(in the rows, 128 means zero)
Each path below is one point turned by a fixed rotation once a step. After each direction that follows a path, write how fast that rotation turns it, in degrees per step (0 if it stays still).
Each turn is a multiple of 5 degrees from 10 to 175, or 0.
Rotation 1:
[137 128 136 119 110 130 135 132 133 125 144 125 112 123 129 125 128 129
 121 124 125]
[131 121 127 127 123 133 140 141 131 115 139 135 118 132 136 126 136 138
 132 122 119]
[131 136 135 133 123 134 139 144 133 122 133 143 116 124 134 141 128 126
 122 127 131]
[123 123 137 132 119 127 141 142 136 132 139 124 116 123 124 132 119 130
 127 115 127]
[135 123 129 120 122 138 135 137 132 114 142 126 113 135 121 133 125 122
 132 123 124]
[132 135 129 122 133 127 141 134 139 115 141 132 120 126 141 136 124 136
 127 123 123]
[127 128 131 137 126 126 127 144 128 127 141 137 115 121 134 139 120 122
 131 119 118]
[130 133 143 127 115 126 131 143 133 120 142 117 121 128 128 131 119 123
 126 130 123]
[128 127 130 134 123 128 132 130 142 108 146 128 120 133 129 124 129 131
 130 118 124]
[134 135 127 126 120 129 130 131 131 119 143 138 111 118 139 132 131 126
 119 123 125]
[127 123 133 131 114 124 137 147 126 128 141 128 122 123 137 128 129 135
 126 122 116]
[134 129 138 135 114 138 134 144 134 116 136 134 120 136 125 130 130 125
 128 129 128]
[126 131 136 127 123 128 143 130 145 120 137 131 112 125 130 128 128 134
 122 118 135]
[129 119 121 124 123 134 136 138 124 124 143 133 109 122 128 135 129 125
 126 115 122]
[136 132 133 121 122 134 143 148 130 121 138 128 126 128 133 140 122 133
 126 129 121]
[128 129 138 138 128 130 135 140 143 120 137 136 120 132 130 133 118 129
 138 118 125]
[128 131 128 131 129 126 126 124 131 133 128 134 124 123 130 129 126 127
 127 124 131]  110
[127 123 124 133 129 130 124 129 126 127 129 132 127 130 125 127 129 126
 133 124 126]  155
[128 131 129 131 128 123 121 126 128 124 133 125 130 127 132 126 126 126
 128 129 124]  35
[123 129 123 129 131 126 130 130 123 125 127 128 127 125 131 132 132 128
 124 129 128]  95
Rotation 2:
[129 128 139 132 127 121 131 134 133 112 129 116 147 119 128 127 127 137
 125 131 137]
[129 138 123 133 126 122 133 126 139 108 119 124 142 129 127 131 126 138
 140 123 127]
[124 135 133 131 137 123 125 123 138 113 128 113 137 112 128 135 134 132
 131 133 133]
[130 132 128 128 130 131 127 123 133 116 125 118 151 130 124 123 137 144
 136 126 134]
[125 132 132 126 129 123 133 126 134 109 114 122 135 120 135 135 130 141
 124 128 142]
[132 140 125 127 136 128 137 126 135 108 128 120 139 131 119 137 141 131
 131 128 133]
[123 137 134 117 138 124 123 123 144 117 127 117 133 126 132 129 136 145
 128 127 133]
[129 124 134 127 132 138 133 128 132 107 130 120 139 129 125 132 134 141
 131 117 140]
[126 136 128 120 135 118 133 137 141 107 123 120 136 131 125 129 125 137
 119 127 132]
[129 133 125 132 141 129 135 123 143 112 135 117 134 127 131 136 128 137
 135 115 130]
[121 127 131 121 141 129 117 132 135 109 128 113 140 124 122 123 127 135
 128 126 133]
[131 126 123 133 134 126 136 129 133 114 129 117 146 131 136 127 122 141
 125 119 137]
[123 134 117 127 141 123 125 128 134 104 117 120 132 125 129 134 124 131
 131 126 131]
[131 132 122 130 146 125 127 123 133 120 138 112 144 128 132 131 136 133
 126 128 136]
[124 127 122 120 136 129 118 125 128 112 120 121 138 134 135 125 129 145
 133 121 138]
[131 127 125 127 140 123 135 132 124 107 129 119 135 130 134 139 132 133
 119 127 144]
[128 125 123 127 133 126 124 130 123 128 132 128 126 133 133 129 126 126
 128 127 129]  10
[131 130 128 127 129 125 129 131 128 131 131 126 134 132 124 124 130 126
 124 133 127]  140
[129 134 124 129 131 124 131 127 132 127 128 129 124 128 127 133 128 123
 129 129 124]  100
[129 133 128 131 125 129 128 126 123 129 129 123 121 129 126 124 126 129
 125 127 127]  0
Rotation 3:
[127 132 138 118 124 137 141 129 126 125 118 137 139 131 113 128 129 133
 124 136 131]
[128 136 132 116 133 129 140 132 130 122 118 138 134 132 115 130 133 139
 127 139 129]
[131 148 134 118 136 131 134 135 127 127 120 138 134 135 115 130 135 132
 127 134 128]
[132 141 139 120 128 139 135 132 124 132 118 135 138 133 113 127 132 126
 123 131 129]
[129 131 136 119 125 136 141 131 128 128 116 135 139 129 111 127 128 135
 125 136 129]
[127 139 134 116 131 130 140 134 129 122 118 137 134 131 115 129 130 141
 129 137 129]
[130 147 136 118 134 132 135 132 126 125 121 139 134 135 118 130 135 132
 127 133 130]
[132 138 136 120 130 138 136 132 124 131 118 136 139 134 112 127 134 125
 121 134 129]
[130 132 133 119 127 135 139 134 129 130 114 133 140 129 110 127 128 134
 125 138 127]
[127 142 134 117 130 131 138 135 130 124 119 136 134 130 114 129 127 141
 132 135 128]
[129 146 139 117 131 134 136 130 124 123 122 140 133 135 118 129 133 132
 126 132 132]
[131 136 136 119 130 136 138 131 124 129 118 137 139 135 113 128 136 127
 120 136 130]
[131 133 131 119 130 133 139 136 131 130 114 133 137 130 110 128 130 134
 126 139 126]
[129 145 135 117 130 133 136 136 130 125 118 135 134 130 114 128 126 139
 132 133 127]
[129 145 141 117 128 137 137 128 123 123 123 140 135 133 117 128 131 131
 128 131 132]
[129 133 136 118 130 135 140 128 125 126 118 139 139 135 115 129 136 129
 121 138 131]
[128 121 130 129 124 132 130 124 125 129 127 128 132 129 127 127 129 123
 123 129 130]  95
[132 129 125 130 131 128 125 132 129 135 125 125 129 129 126 127 130 123
 125 129 125]  80
